A state moves one step at a time under one of 6 hidden systems, and each row is a state written as 20 numbers. Each run below is a few steps of one system.
H, path 1 (9 x 20):
[[ 42  40   1   1 -22 -42   7 -20  -6  -6  47  -9  13 -36  -4  33 -35 -33
  -19 -21]
 [ 26 -46  22  13  44  32  18 -33 -22  32 -19  15  -6   1   8  18 -39  24
   20 -11]
 [ -1   1 -54 -38  -2  20 -10  46  -5   9 -34  39  32   6  19  16  24   7
  -18  26]
 [ 17  11 -17  -4  -9 -12  38  22 -15  -1  74 -29  17  -7 -10 -19  -1 -28
  -32 -25]
 [-11 -34  13   7  30  23   6 -30  12  20   5   3 -40  58  -9  -7 -16  36
   11 -34]
 [ -5  32  -1 -35  -8  15 -14  43  23 -16 -21  20 -12   5  16   1  64  19
   15  21]
 [  8  -3  23  38  -2 -27  15  14   6 -22  34 -49  14 -20 -22 -37  19 -24
  -31  10]
 [-11  -9  16  21   1 -17 -36 -49  35   4 -25   1 -32  39 -15  22 -40  10
   -6 -16]
 [ 31  45  24 -24  -9   3  -3  15   2 -13 -26  20   4 -42  23  36  23   9
   35  16]]
A, path 2 (9 x 20):
[[-62   9 -31  21 -43 -15  12  16   8  -8 -81  63  11 -56 -14   5  57  48
  -26  10]
 [-12 -18 -29  45  23 -23 -10 -91 -50   0  46  52 -33 -60   1 -33  19 -10
   24  22]
 [  5 -49 -11 -14  16  52  18 -35 -44  50 -20  -1  25 -38  14  44 -84 -33
    0 -41]
 [-38   8 -64 -68  -2  51  11  40   0  16 -32  52   4  10  24  17  47  30
   10 -33]
 [-17 -12 -20 -17  20  28 -36 -25  -9   9  74   3 -62  33  12 -60  42 -28
   24  25]
 [ 15 -14  51 -27 -10  44 -26 -11  33  21  -3 -65 -29  22   5  30 -60 -50
    0 -30]
 [-24  27  30 -25   3  16  -6  52  53 -32 -68 -19   4  23   6   9  53  33
   25 -21]
 [-20 -18  30  52  -1 -20 -25  -5  12 -19   9 -12 -37   3 -16 -68  55   4
   -4  70]
 [ 12   0  51  36 -41 -24 -13 -40   9   5 -25 -26  -5 -58 -17  36 -57 -36
  -24   4]]
X, path 3, 9 rows:
[[ 67  -5  30  -9 -30  20  32  45 -26  46 -15  32  15  -7  11  40 -51  27
  -24  57]
 [-32  13  11  22 -22 -30  61  16  33 -14 -15  -2   2  16 -40   7  15  66
  -27 -75]
 [ 39 -42 -51  39  49 -14 -22 -13  13   3  39  11  -4  23  -6 -26  37   3
  -60  35]
 [ 60   1  36 -31 -13  29  38  61 -28  34   7  -4  21  24  15  22 -54  13
    1  32]
 [-52  11  18  19 -21 -30  19  19  50 -24 -31 -27  -3  50 -36  -8   8  40
  -21 -53]
 [ 54  -2 -28  25  34 -35 -45 -13  18 -14  45   7 -12  22   3 -15  37 -14
  -32  58]
 [ 56  12  58 -11 -12  10  34  39 -21  13  -8 -33  36 -12  11  31 -59 -10
    8  12]
 [-57   3   4  29 -31 -31  -7  -2  51 -20 -57  -7  -6  11 -32   5  11  27
  -36 -27]
 [ 61  13 -31  20  23 -34 -17 -24  -9  -9  48  42  -7 -19   8   1  36   4
  -16  47]]
A, path 4:
[[-13  -1 -15 -18  31  13 -27  42   4 -30 -67 -13  56  -9  24  -1  35  -8
   24  21]
 [-64 -15   2  27 -49 -16  -8  -8 -13  12   8  20 -38  22 -24 -50  -3   8
  -10  43]
 [ 38  14  32  14  -4  -5   9 -53  18   8  22  -3 -36 -53  -4  45 -10  -8
   -5 -46]
 [ -2 -20 -16  -8  60  16  -2  19 -16 -19 -55 -13  65 -14  23   4  10  -1
   28  -8]
 [-47 -22 -23   2 -44  10  -4  17 -17  29  -4  38 -24  25  -7 -32   2  15
  -26  50]
 [ 18  33  10  -7 -17  -5  -3 -48   9   1  52   4 -47 -39   1  25   2 -22
   10 -37]
 [  3 -30  -4  -4  67  23  -5   3  -1 -15 -35 -34  46  15  15   6 -11  -7
   28 -32]
 [-23 -16  -3 -14 -37  24  -8  44   0  26 -27  29 -19  34  -3 -11   8  24
  -24  55]
 [  0  43  17  -4 -29 -21  -7 -28   9 -14  53  -9 -42 -37  -1  -5  27 -28
   11 -12]]
F, path 5 (9 x 20):
[[  -1    8   44  -21  -18   24  -96  -36   46   -8  -12  -65  -45   -4
    16   15  -21  -92   12   22]
 [ -68   27   -8  -23  -26  -19   34   75  -29  -32  -76    5   81   14
     2  -11   -2   33   40    4]
 [  22  -19  -19   58   29  -43   36  -44  -19    8   80   61  -45   16
   -24  -43   33   61  -21   18]
 [  17   -3   53    7    4   15  -68  -74   33   -7  -20  -52  -40  -46
    11   34  -28  -73   16   -4]
 [ -46   -3  -23  -23  -16    7   17   64  -16   -6 -111   14   82    1
     5   25  -21   29    6    0]
 [  43    6  -44   18    6  -25   47  -19  -29   27   84   81  -34    6
   -13   -7   19   55  -27   10]
 [  22  -15   46  -11   18   51  -32  -53   24   11   19  -62  -47  -40
    12   20  -18  -72   11  -40]
 [ -38  -14  -20  -41  -14   34   -8   88    7    2  -92   -8   60   41
    13   10   -4   14   -6   17]
 [  26   36  -37   -3  -15  -39   39   10  -37    4   97   61  -19   16
    -6  -29   27   31   -3   28]]
L, path 6, 9 rows:
[[-32  49 -55 -27 -20 -50 -38  38   7 -43  -3   8  41  36   5 -13  25 -15
   -2  30]
 [  8   9  25  35  -1 -33  35 -26 -18  -8  96 -26 -25   3 -23 -48  -2  -8
    1 -10]
 [  9  11  78 -17  -6  38  -6 -12  45   4 -35 -35 -45  -2   7  35  -6   5
   32 -37]
 [-18  37 -10  -5 -15 -33 -29  26  -9 -39 -61   5  55 -36  14   9  16 -17
   25  43]
 [  3 -41   7  58   8 -18  28 -22 -42   9  43 -12  11 -43 -19 -45  -7 -22
  -24  31]
 [ 17 -37  33   5   5  47  -4 -38  23  41 -40  10 -44  -9  -1  43 -30  18
  -10 -24]
 [-13  14 -54 -30   8  -1  -6  30 -15  -7 -58  46  50  -5  20  28   9  21
   11   9]
 [  1 -34 -44  17  16  -4  18  17 -28  10  61   1  14  17  -9 -53  17 -11
  -40  23]
 [ 17  -5  15 -15  -6  19 -12 -34  36  27  28  -4 -61  45  -6  31 -26   4
  -19 -43]]
H, path 7, 9 rows:
[[-22  40  64 -40 -50  42  30  23 -18   3 -30  13 -29 -66  19  11  28  11
   63  -1]
 [-55 -46 -30  58  34 -30   4 -11 -39 -30 -24 -18  62 -35 -14 -63  17 -19
   -1  23]
 [-31  22 -30 -28 -55 -21 -68 -43   6  16  20  14 -38  39  -2  23 -62 -50
  -12  13]
 [ -6  26  69 -24 -26  32  65   8 -35  13  -6  -1  -9 -57   9  14 -10  16
   60 -37]
 [-51 -58 -55  39  53  -4  -5 -15 -40 -12 -33  24  40  -6   1 -51  24  13
   11  30]
 [-20  32 -37 -51 -66   0 -52   6  11  15  39  -1 -27  18   6  11 -24 -64
  -28  20]
 [-14   3  75   4  -9  19  76   1 -24   5  15 -32  -5 -21 -12  -9 -26  23
   40 -61]
 [-46 -31 -46  26  44 -12 -32 -27 -12 -15 -39  49   2  24   5 -36  39  36
   25  32]
 [  1  41  -3 -41 -69   6 -40  27  14   2  36 -21 -20 -24   7   2  12 -70
  -25  37]]
X, path 8, 9 rows:
[[-23  15   2  30 -16 -15   2 -39   9  -9 -50  56 -23 -85  -3  21  53  32
    6  -1]
 [  8 -20 -52  14   6  12  48 -19 -49  18  41  35  15 -90   0  -7  30 -12
  -23 -13]
 [-30 -56 -38 -18  -4  57  35  -8 -37  61 -12  33   1   6   0  14 -48  12
  -21 -31]
 [-33 -15 -18 -24  21  35  20   9   1  15   6  43 -41  63   2 -27  37  64
   28 -21]
 [  2  -7  -8 -19  38  19  17  32 -13  -8  74 -39   1  48   6 -61  32 -14
   19  -7]
 [-12  -5  10 -37 -10  15 -39  30  12   4  -1 -56   9  72   7  -8 -51 -47
    0  15]
 [ -4  54  38 -13  -7 -38 -51  -5  36 -41 -24 -11 -14  46   7  10  -3   7
   47  17]
 [ 21  30  41  31  12 -38 -18 -19  12 -45  12 -44   9 -54  -2 -10  26 -38
   20  14]
 [  3   1   0   4 -40  -4 -28 -10   1  10 -40  -8  20 -71   3  39 -29 -54
  -31  22]]
L, path 9 (9 x 20):
[[-62  15   5   5   7   8  -1 -42  21 -29 -71  10  -7 -74   2  21  47  11
   40 -68]
 [ 28 -23  11  13  49   9 -27  16 -50  -7 -16  21  26  -3  30 -40  18  -2
   49 107]
 [ 29 -19  -7  -2 -59  22  19  -2 -24  57  36   0  -9 -57  -7  31 -53 -48
  -70  12]
 [-76 -29 -44   4  22  23 -10 -51  19   5 -54  35 -28  -6  -8   9  28  30
    4 -67]
 [ 45   6 -21 -26  40   6  -7  32 -33   3  18  53   6  51  31 -14  20  37
   38  75]
 [ 12   8 -26 -36 -46  24  27  36  -2  28  71 -35   3 -13  -7   8 -17 -54
  -60 -33]
 [-82   3 -11   4   6  -8 -44 -52  44 -23 -20  -6 -50  42 -14 -18  24   8
   20 -50]
 [ 50  58  38 -14   4 -29   9  20 -26 -22  25  32  -2  18  20  -1   8  33
   67  51]
 [ -1   0  22 -12 -31  30  31  42  -1   2  26 -68  19 -65  -3  -9  10 -60
  -30 -26]]
Z, path 10:
[[  5 -30   2  19 -13   9  47   9 -11  24  18 -19  12 -26 -21   1 -22  -4
  -49 -27]
 [ 24   5 -13  -4  21 -16 -21 -11  38  -5 -17   5  -4  46  -2  38 -15  21
  -15 -30]
 [ 31  19   9 -16  21  -2  32  18 -37  -5  19  13  28  -6  20   2  -6  16
   45   9]
 [  1 -34   4  30  -6   2  32  10  -1  17  29 -24  -3   5 -23 -22 -10   1
  -49  -9]
 [ 16  28  -8 -14   7 -25 -34 -14  33 -14   2  -7  -3  45   0  31 -21  -3
   -1 -21]
 [ 11  14  34  -5  16  -1  33  13 -33 -12   1  -7  23 -17  12  -8  -8  10
   52  -2]
 [ 10 -30  12  44  -3 -11  13   7  10   7  12 -22  -3  -6 -25 -16   0  -1
  -51  14]
 [ 15  33 -19 -23  -5 -23 -32 -10  22 -15  -4  -2  11   8   9  41 -20 -22
   -5 -17]
 [ -3  -8  26   1  16  16  39   8 -31   3 -26   0  26 -21   5   0 -13  22
   36 -12]]
F, path 11:
[[-44  14 -13 -13 -61  24  27  57  20  -4  19 -17 -16 -58 -15 -34  89 -25
  -51  -9]
 [-25  11 -62 -24  60 -25 -43 -23  18 -38  39 -15   9  85   7 -23  11 -15
   26 -49]
 [ 34   6  97  19 -11 -21  10  18 -13  -2  -2 -36  -3  51  -5 -15 -67  14
   36  57]
 [-31   4  15  47 -36 -18  11  19  16 -25 -28  -1  -1 -81 -22 -32  79   4
  -34  33]
 [-30   4 -81  11  40 -53 -47 -66   4 -30   4  21  23  18  -3  13 -14 -17
    0 -40]
 [ 39   1  73  10 -11 -11  27 -14  -9  24 -25   1  -3  22  -6  47 -92  34
   22  -6]
 [ 28 -19   9  18  -6  34  32  33  14  14 -31  20   0 -84  -1  15  69  21
  -45  15]
 [ -2  -9 -98 -30  26   2 -36 -22  -6   6  33  14  22   4  15  18  -3 -51
  -29 -29]
 [ 11  13  46 -37 -27  20  31  18  -5  26  16 -23 -13  60  -1  24 -76  11
   20 -30]]
Z, path 12 (9 x 20):
[[ 34   6 -10 -54  26  27 -31  -2 -36  12 -16  -7  42   6  43  43 -69 -51
   46   7]
 [-22 -13  52  19 -50  12  81  48  -9  30 -18   9  -9  -1 -30 -13  -9  64
  -22  -7]
 [ 31  11 -54  30  42 -48 -24 -39  39 -29  40  18 -13  13 -12   1  51  10
  -41 -21]
 [ 23  -5   0 -51  33  42 -14   3 -45  11   9 -24  35   5  40  14 -56 -54
   54   2]
 [-27 -12  55  24 -53   0  53  47   8  20 -17  -8 -16  29 -33 -23 -14  54
  -30   5]
 [ 21  37 -39  20  29 -65 -29 -44  34 -46  40  16  -8  -3  -7   7  44  -1
  -13 -20]
 [ 16 -23  18 -29  35  47  -8  -2 -41  12  -9 -40  37 -22  32   6 -46 -54
   47   1]
 [-15  -7  43  25 -60  -9  29  46  24  18 -35   0 -15  27 -32  -4 -15  44
  -50  24]
 [ 14  47 -51   5  22 -57 -17 -40  15 -41  26  30   7 -26   0  21  39   2
    1 -33]]

Which system made each of these runs?
path 13 (2 x 20):
[[ 15  15  50  28  44 -15  24 -37  11 -29  10  -8 -23 -18  -5  -7  35  39
   50 -41]
 [ 21 -64   6  33  27  29   0  24 -11  16 -38 -22  34 -22   1 -11  -5 -13
  -39  46]]
  A
path 14:
[[-42   3  15  44 -70 -42  24 -65   3  17  10  -5 -25 -58 -44  23 -62 -19
  -45 -57]
 [-16 -25  31  26  67  24  21 -20   7 -12 -76  37 -10  -8   8  -3  56  85
   63 -19]]
  L
path 15, 2 rows:
[[ 14  24  28  24  27 -50  54 -23 -43 -16  46  28   5  37  -9 -23 -24  64
   60 -13]
 [ 19 -56  61  65  13  20 -17 -41  20  14 -20 -27 -45 -51 -11 -15  15 -13
  -26  35]]
  F
path 16:
[[-25  27 -27 -21   3  -8 -37 -21  17 -13   3  45 -42  31   8  -2  40  24
   27   4]
 [ 13   7  47  -5 -16  26   3  29   3  -7  20 -43 -13 -38   6 -26  36 -36
    5  29]]
  H
path 17, 2 rows:
[[-17   0  23   3 -18  12  30 -13 -27   6  38 -26 -10 -44  -5 -19  -7 -29
   12 -22]
 [-50 -30  -6   5  19  11 -13 -19 -10   2 -38   8  -1  34   0 -18 -19  13
   27  -3]]
  H
path 18:
[[-43  37  -8 -38  -8 -15  -7 -22 -18 -14  31   8 -16  40   7  -8 -24  -6
   61 -33]
 [ 28 -40  34   5  37  43  33  14  20  25  22 -30 -30  40  -7 -12   6  27
  -11 -33]]
  A
path 19:
[[ 32  21  81  15 -61   8  49  48   8  22 -15  31 -41 -29 -12  11  19  60
  -14  50]
 [ -2  18 -27  33  12 -45  -1 -15   4 -48  32 -34  39 -90  -9 -22  56 -54
  -24 -17]]
  A
path 20 (2 x 20):
[[ 15  21   2  -9  40 -25   8 -23 -17 -18 -10   2  32  23  12  28 -43  17
   52 -41]
 [ 34 -42  41  37  -3  18  35  17  -8  33 -15   4  -6 -16 -12  -3 -14  29
  -33  37]]
  F
path 21:
[[ -27  -56  -23   70   42  -29  -16  -36  -19  -13 -104   38   55  -35
    -8    2   -7   31   -6   37]
 [  14   10   25   15  -70   10   49    0  -38   46   53   66  -63  -60
   -10  -15   28   31  -20   52]]
  X
path 22, 2 rows:
[[-44 -30  -5  14   7  14 -15  -7  -2   6  13  -3 -28  33 -10 -50  17   0
    0  17]
 [-16  31   5 -18 -26 -10 -44 -12  10  -9  20   1 -34  18   7  -8   5 -25
   21  26]]
  Z
path 23 (2 x 20):
[[ 49 -19  -5  15  27   2  23  12  21  10   5 -17  23 -11  -6  24   0   5
  -47 -28]
 [ 37   8 -15 -19 -14   2  -5  27  24   8  10 -20  14   5   0  31 -11 -25
  -50  -7]]
  F
path 24:
[[-37   6  27  33 -41 -21  23  -3  -6 -10 -21  -4   1 -59 -20 -12  10   3
   -8   1]
 [-26  -8 -23  12  20 -20 -40 -59  -5 -13 -15   1   6 -16   4   4 -19 -32
   18 -12]]
  H
path 25, 2 rows:
[[ 22  28  23   7  30 -40  28  28 -50 -30  -6  32  46  34  14 -23  -7  54
   73  57]
 [-30  -9  65  39 -49  -5  24  -8  24   2  45 -72 -42 -13 -42 -38  -8 -33
  -39 -23]]
  X
path 26 (2 x 20):
[[ 10 -22 -21  26  18 -14  59 -49 -13  28  28  26  -3   3 -25  27 -45  41
  -21 -81]
 [ 14 -74  -6  15  52  64   7  12  15  36 -24  19 -30  26   0 -16  44  46
  -26  15]]
  X
path 27, 2 rows:
[[-40 -21  46  68  15 -27  -8 -66  -2 -19 -44  14 -28 -34 -18 -28  16  31
   35  18]
 [  7 -46  25  43  -7  23  22 -30 -26  31 -47  18   0 -94  -3  19 -13   0
  -19  16]]
  A
path 28 (2 x 20):
[[ -50    8  -10  -27   -2    2  -35   30    3  -19 -109   25   36   26
    17   14    2   28   42   28]
 [  39   -1  -33   37   -9  -44   30   29  -39   -1   64   21   32  -25
   -11  -39   21   -3  -47   64]]
  L
path 29:
[[ 61   5 -20 -18  22  17   8  29  28   9   7   6   8   1   9  38  24  14
  -38 -17]
 [-35  -6 -42 -20  19  -7 -20   0   0 -15   1 -27  35  44   2 -10 -25 -28
    3 -31]]
  L
path 30:
[[ 51 -27 -37  -2  95   4 -55 -52 -16 -13  36 -31  28  -1  31   0 -18 -65
   25   0]
 [-31 -13  73 -22 -41  52  -9  34 -24  21 -82 -15   1 -13  16   3 -40  -4
   49  52]]
  X
path 31 (2 x 20):
[[  3  -4 -24  -6 -20  14  10  31 -18  -4  34 -47  43 -76   3 -15  20 -81
  -44   3]
 [-59 -32 -10   9  -9  -3 -29 -19  27   8 -85 -10  17  42 -20  28 -62   7
  -25 -33]]
  Z
path 32 (2 x 20):
[[-26  17 -31 -41 -50   2   2  50 -11  22 -50  62  14  51   5  23 -25  46
   -4  37]
 [ 11   8 -63  11  12 -24  35  28   3 -14  75   9  11 -13 -15 -34  73   8
  -55 -22]]
  L
path 33, 2 rows:
[[-44  -5  41  -3 -32  29  51  30 -31   8 -16  -7   1 -37  -3 -27   6  15
   33  -4]
 [-13 -26 -42  26   8   2 -15 -27  33   5   5   4 -20 -28 -15  -3  44  -9
  -59 -23]]
  A
path 34, 2 rows:
[[-57  -2   4  21 -77  -8  48 -10 -55  18  59  -5 -12 -72 -26 -49 -13 -39
  -21   5]
 [ -3 -30  37  24  31  49 -26 -65  44  14 -32  20 -92 -33   3   6  60  28
   17 -17]]
  L
